Small tables with named rows and columns. After each table, cells are looked up by row and column.

loped:
fields: niv, nis, sumu, dini, derunal
til: [656, 380, 317, 532, 427]
vin: [214, 753, 327, 158, 207]
vus: [528, 450, 133, 164, 140]
rif: [462, 404, 668, 593, 612]
vudo: [664, 212, 219, 268, 263]
fumak: [335, 357, 587, 606, 675]
zodufa: [492, 462, 291, 564, 627]
fifo: [445, 400, 240, 333, 332]
mura: [274, 650, 614, 524, 653]
tanekel: [481, 461, 450, 541, 440]
zel: [432, 716, 366, 536, 462]
tubef: [662, 371, 247, 434, 295]
zop: [520, 403, 635, 561, 513]
kemutap: [638, 238, 333, 407, 437]

nis of mura = 650
dini of til = 532
niv of rif = 462
derunal of mura = 653
niv of kemutap = 638
sumu of fumak = 587
nis of kemutap = 238
nis of fifo = 400
derunal of vin = 207
niv of vin = 214
nis of til = 380
Which row has the largest nis? vin

dugo =
      poved  keleza  lir  kikid  zega  bugez  tamim
nog      87     123  125    133   120    117    112
dup     127     124  201    133   139    118    112
pumi    156     122    2    133   120    129    111

What is the bugez of nog in dugo? 117
What is the tamim of dup in dugo? 112
What is the zega of pumi in dugo? 120
What is the keleza of pumi in dugo? 122
What is the kikid of dup in dugo? 133
What is the lir of nog in dugo? 125
What is the poved of nog in dugo? 87
What is the lir of dup in dugo? 201
What is the zega of nog in dugo? 120
What is the poved of pumi in dugo? 156
What is the kikid of nog in dugo? 133
What is the zega of dup in dugo? 139
What is the kikid of pumi in dugo? 133
What is the bugez of pumi in dugo? 129
What is the lir of pumi in dugo? 2
What is the tamim of nog in dugo? 112
What is the keleza of nog in dugo? 123
What is the poved of dup in dugo? 127
What is the tamim of pumi in dugo? 111
What is the bugez of dup in dugo? 118
Which row has the largest keleza? dup

Table dinek
,rodok,dilara,pok,raru,sanu,nali,koraler,kigis,pumupa
tezu,-2494,-2953,-25101,27392,-9297,37790,-3592,11322,23407
meped,-24466,3156,-54901,33544,2290,15262,-26967,9215,37373
zud,-28128,9265,-40001,24316,-5435,22020,-37355,5001,37373
duda,30464,10792,71749,8936,19669,-5014,-52938,40819,82762
niz,4830,-10589,-32551,33544,-9297,31031,-24369,7108,19915
zeleni,-24466,101,-54901,27392,359,28778,-19175,2894,30390
mam,-28128,4683,-40001,32006,2290,22020,-29564,15536,40864
boluka,-2494,-12116,-40001,16626,-15090,26526,-16578,15536,26898

boluka, raru -> 16626
mam, sanu -> 2290
boluka, rodok -> -2494
zeleni, nali -> 28778
mam, raru -> 32006
mam, koraler -> -29564
boluka, kigis -> 15536
meped, pumupa -> 37373
duda, kigis -> 40819
meped, koraler -> -26967
boluka, nali -> 26526
tezu, pumupa -> 23407
duda, pumupa -> 82762
niz, rodok -> 4830

mafu:
	girig	sor	rak	gufiti	dol	rumira	tivalom
pab	511	544	264	637	677	8	543
tipa	509	527	582	582	474	557	536
peponak	325	540	452	477	432	171	549
barut	339	790	483	468	301	716	537
budameb	753	603	559	515	630	467	660
sapigir	733	569	507	499	471	553	463
boserer	518	572	562	572	463	250	610
vev	247	525	670	426	435	559	530
zunif	538	473	636	544	600	713	627

tivalom of barut: 537
gufiti of tipa: 582
rak of sapigir: 507
dol of budameb: 630
gufiti of zunif: 544
rumira of boserer: 250
rak of tipa: 582
rumira of peponak: 171
dol of vev: 435
dol of pab: 677
rak of boserer: 562
dol of peponak: 432
gufiti of boserer: 572
rumira of budameb: 467
girig of barut: 339
girig of zunif: 538

vid:
,nokez,vegafum,rapaza,tid
kozuraz,6.60,1.56,1.31,5.41
nalog,7.14,6.26,5.46,7.91
fev,6.01,7.10,6.39,5.06
putir,5.65,3.98,5.16,6.04

What is the vegafum of fev in vid?
7.10
What is the rapaza of nalog in vid?
5.46
What is the nokez of fev in vid?
6.01
What is the vegafum of nalog in vid?
6.26
What is the nokez of kozuraz in vid?
6.60
What is the rapaza of fev in vid?
6.39
What is the rapaza of putir in vid?
5.16
What is the tid of kozuraz in vid?
5.41
What is the nokez of putir in vid?
5.65
What is the tid of putir in vid?
6.04

Table laf
        lugep  rolitug   bosu    pur    dif  losen
tepagi  25.48    81.87  84.45  39.56  59.29  40.46
sutemu  56.53    51.54  31.44  34.72  45.68  43.66
musi    51.64    37.90  64.71  15.64  79.05  42.92
kiz     67.72    42.21  22.13  60.05  48.07  51.06
dup     67.94    88.44  70.43  13.43  64.95  33.87
zape    75.47    52.74  55.70  42.44  36.55  73.64
lopel   13.23    24.71  87.80  39.44  21.20  89.11
kav     85.73    59.02  65.09  82.76  78.99  41.80
lirefe  45.83    67.40  58.79  61.81  34.82  31.92
vapir   82.35    58.13  87.02  52.40  73.09  16.43
vigase  84.46    13.61  14.62  62.88  69.72  33.47

tepagi, dif => 59.29
dup, lugep => 67.94
zape, rolitug => 52.74
zape, bosu => 55.70
lirefe, dif => 34.82
kiz, losen => 51.06
dup, pur => 13.43
kav, bosu => 65.09
kiz, lugep => 67.72
tepagi, lugep => 25.48
sutemu, dif => 45.68
lopel, dif => 21.20
lirefe, bosu => 58.79
musi, pur => 15.64
lirefe, lugep => 45.83
sutemu, bosu => 31.44
dup, bosu => 70.43
dup, dif => 64.95
lopel, losen => 89.11
kav, lugep => 85.73
Which row has the largest rolitug? dup

